(in the rows, 128 means zero)
Each row of A is roughly a mix of the hidden directions of one of 4 groups.
A:
[[128 137 128 125 177 138  72 113 155 151]
 [140 135 176 129 110 122 187 131 100 116]
 [126 134 131 150  94 111 181 111  82 119]
 [130 139  94 160 135 102 181  95 134 146]
 [189 124 159 105 118 132 141 138 145 165]
 [137 139 112 152 144 148 193 116  93 126]
 [129 140 142 117 172 154  87  98 164 144]
 [176 111 120 152 178 130 118  92 120 133]
 [145 120 159 112 154 162  93 130 170 156]
 [122 146  94 155 177 127 125 110 154 168]
 [ 91 132  94 136 142 105  97 161 158 160]
 [141 115 166 110 148 160  78 151 153 121]
 [161 109 138 132  89 130 192 130 128 134]
 [140 126 130 172 123 130 184 101  95 144]
 [104 144 110 138 194 126 117 115 145 162]
 [108 138 120 134 178 122  70 107 143 134]
 [123 139 115  56 154 145 138 150 119 139]
 [137 138 108 167 144 100 168  94 136 165]
 [130 142 102 154 145 137 177  87  92 129]
 [119 118 156 100  92 145 118 152 111  74]
 [134 120 147 130 130 130  53 118 161 125]
 [189 121 152 144 132 130 122 125 170 158]
 [140 102  88 120 141 134 104 162 173 157]
 [140 124 116  81 144 161  87 162 135 107]
 [121 139  92 161 145 129 171  93  95 112]
 [129 124 125  82 142 136  84 162 169 118]
 [149 137 123 140 179 145 107  75 139 144]
 [102 162 138  80 121 127 107 167 143  99]
 [ 95 121 108 137 174 125  80 106 153 120]
 [102 122 102 115 122 141  81 167 113  89]
 [154 134 188 116 119 132  96 166 119 140]
 [186 121 126 120 179 145 103 119 123 142]
 [123 112 118 167 134 139 169  96  79 129]
 [113 114 113 114 126 117  62 151 165 126]
 [150 124 163  90 144 170  97 120 158 139]
 [109 126 118  86 142 131  76 156 160 107]
 [130 136  94 168 141  97 170  96 143 146]
 [113 141  78 168 136 106 168 110 114 122]
 [110 130  63 153 157 114 110 108 143 120]
 [155 134 149 124 141 176 164 101  93 143]
 [125 117 151  91 108 109  94 172 164 135]
 [ 99 140 115 183 148 118 115  87 100 120]
 [137 143 177 115  82 125 154 150  96 129]
 [104 123  62 151 111 100 107 128 137 115]
 [107 128  97 115 179 127  82 146 140 150]
 [128 132  67 163 151 111 108 133 138 158]
 [145 136 141  92 121 123  97 165 183 124]
 [106 140 117 178 131 120 160  90  91 134]
 [127 130 145 172 100 151 176  99 105 122]
 [147 115 172  99 106 148 115 147 111  81]
 [104 153 112 136 170 145 150  94  83 128]
 [121 121 108 181 141 120 155  89 101 155]
 [134 129  84 106 158 131 101 136 178 151]
 [128 145 102 159 147 113 187  99 109 121]
 [142 157 140  94 169 128  91 125 162 154]
 [147  89 145 111 134 160  74 152 138 140]
 [123 117  95 120 165 139  70 123 159 118]
 [131 143 103 152 150 120 140 107 107 193]
 [ 90 126 110  84  94 158 128 140 107  97]
 [129 128  94 113 166 156 101 113 112 177]
 [116 152 112 157 170 128 141  90  98 161]
 [127 124 184  82 118 138 138 167 119 140]
 [112 113 152 125 125 134  66 165 135  97]
 [102 120 113 154 101 116 175 105  82 128]
 [101 127 112 137  95 102 168 170 102 112]
 [126 125  60 153 135 127  98 101 144 127]
 [138 120 153  88 122 152  91 167 135  92]
 [108 153 106 153 171 132 123  71 123 131]
 [143 127 188 114  86 131 149 129 100 117]
 [ 88 168 111  75 146 122 111 143 138 123]
 [ 98 142 128 151 178 110  82 104 134 130]
 [122 135 171 114 167 152  89 102 156 135]
 [128 103 109 122 160 137  70 144 162 147]
 [ 89 119 140  88 125 110  81 163 134 137]
 [111 118 122 122 130 111  64 154 170 127]
 [104 135 131  84 118 136 103 163 145  79]
 [ 98 150 138  88  81 117 143 122 116  90]
 [140 111  88 144 154 141  82 140 153 163]
 [131 123 139 120  90 119 181 143  90  96]
 [113 110 121 119 144  92  71 161 104 117]
 [131 118 159  87 132 155  84 155 155 109]
 [121 128 141  92  90 111 177 143 119  93]
 [137 132 186 105 117 136 173 150 105 134]
 [147 146 165  76 100 150 153 148 126 141]
 [132 106 164 130 148 129  78 136 174 109]
 [159 129 174  96 105 153 138 132  85 130]
 [110 139  98 162 144 129 161  93  84 116]
 [119 118 136 121 111 116  66 159 167 143]
 [125 127  70 131 154 137 177 127 110 108]
 [114 128 108 165 126 120 177  92  93 145]
 [ 69 165 112 131 127  98  99 112 117 126]
 [103  95 142 115 102 124 174 151 166 106]
 [134 124 111 162 177 115 103 108 152 167]
 [128 157 102 139 142 105 162 133 166 175]
 [ 89 125  92 132 131 138  76 153  97 124]
 [ 79 151 123  95 128 126  95 144 129  85]
 [141 134 146  73 110 155 114 171 134 103]
 [161  99  96 128  88 161 159 148 136 139]
 [113 140  89 177 151 131 141  88 104 121]
 [147 121 134 107 120 112  87 158 184 147]
 [113 154 134 137  86 103 185 144 113 140]
 [ 79 140 103 177 134  99 104 113 125 128]
 [128 106 183 118  94 154 166 132 131 110]
 [104 127  98 129 175 122  83 113 164 133]
 [ 90 128 178 119 110 105 126 137  90  99]
 [138 126 134  92 141 129  72 160 167 127]
 [122 117 150 107  95 147 113 149  83  83]
 [116 141 119 108 159 128  79 170 164 127]
 [167 129 151 113  98 166 164 123 107 158]
 [110 139  97 145 139 135 193  97 118 123]
 [146 131 119 166 173 107 106 119 151 171]
 [141 151 130 134 138 132 184 102  90 162]
 [158 133 120 157 144 133 167  75 140 155]
 [123 116 125 138 169 131  59 131 140 147]
 [118 143  70 103 137 128 142 149 174 116]
 [116 113 139  93 121 131  67 160 154 136]
 [137 147 116 150 161 151 154  79 105 160]
 [121 136 151  72 118 136 128 106 108  79]
 [136 142  93 180 138  89 158 116 115 144]
 [143 133 141 156 152 175  98  86 133 152]
 [130 128 105 159 174 115  91 123 147 169]
 [118 143 143 167 101 110 183 119  96 120]
 [ 87 106  77 134 137 127 117 101 134  89]
 [139 159 124  93 163 132 119 120 183 152]]
In each list below, two rows fit none of the groups, and each other row fits one group, some only roughly. Which are they? Name them in the order they come.
  * k810: [128 127  83 125 175 145  84 130 115 154]
  * k157: [163 138 187 100 105 132 144 152 144 124]
  * k892: [104 155 116  92 158 113  89 152 157 107]
  * k503: [156 128 154 143 128 137 191 114  94 141]
  * k542: [133 121 110 157 175 112 102 113 174 150]
  * k184: [154 112 152 167 128 114 159  78 103 134]
  * k219: [109 137 158 133  95 104 178 141  89 127]
  * k53: [148 124 138 120 164 167  84 120 157 160]
  * k929: [111 136  74 169 154 111 140  97 122 114]
  * k180: [163 121 161 104  84 140 146 165 144 147]
	k892; k503
  * k510: [139 140 129 150 168 164 157  86  97 134]
  * k718: [140 131 117 164 154 142 175  90 102 150]
  * k275: [118 145 138 146  80  97 175 144 119 102]
  * k886: [130 127 180 102  98 113 124 135 161  88]
  * k685: [161 115 167 116 150 150  73 143 117 131]
  * k120: [109 149 112 133 134 136 193 107  91 129]
  * k742: [122 113 164 127  97 132 111 142 104  67]
  * k207: [104 127 111 157 172 118  85 117 105 159]
  * k632: [142 120 127 187 123 118 151  94 102 159]
  * k852: [111 148 153 100 104 103 112 157 174 156]
	k886; k852
  * k896: [143  96 173 134 128 138  89 129 121  81]
  * k930: [157 128 131  92 169 154  93 123 166 131]
  * k257: [ 97 131  95 143 114 124 172 134  77 115]
  * k353: [102 155 118 169 119  98 144  85 110 154]
  * k668: [123 134 105 190 147 115 148 100 118 161]
  * k89: [111 163 110 136 140 128 173 108  78 110]
  * k417: [179 105 158 111  82 129 148 136 145 132]
  * k140: [185 100 118 156 100 119 158 133 135 149]
  * k746: [ 86 126  74 114 154 138 110 144 112 155]
  * k831: [143 147 131  74 100 130 178 123 130 109]
	k89; k140
  * k482: [143 131 129  80 111 184 135 139 149 103]
  * k136: [136 129 167 148  75 114 160 123  95 113]
  * k293: [104 141 119 169 138 108 164  97  88 108]
  * k957: [171 114 149 173 108  87 128 121 135 151]
  * k786: [112 138 107 177 112 115 181 107 107 123]
  * k158: [166 143 182 133 103 111 166 138 116 119]
  * k73: [114 120 135 176  97 112 160 127  81 114]
  * k152: [158 134 184  83 116 152 143 129 130 144]
  * k129: [143 111 133 142 145 169 170 105  88 101]
  * k485: [131 142 108 122 129 138 199  90 137 125]
  * k241: [176 132 165 131 162 127 130 112 154 167]
  * k154: [147 134 117 135 123 159 188 117  85 140]
	k482; k957
  * k582: [123 147  92 171 151  90 142 124 144 165]
  * k109: [121 115 121  97 166 129  66 137 155 129]
  * k17: [146 112 135  97 115 130  83 163 175 134]
  * k552: [135 126 157  91  84 136 149 175 146 134]
  * k579: [102 107 126 139 152 135  60 134 150 113]
  * k920: [132 125 109 108 159 144  71 164 152 119]
  * k522: [172 112 173 104 128 126  99 159 153 126]
  * k66: [153 113 160 124 162 135  93 115 177 149]
  * k890: [141 133 122  78 147 158  96 162 160 128]
  * k400: [118 138 125 126  92 120 195 102 108 123]
  * k532: [141 138 186 115 109 129 177 127 107 144]
	k552; k522
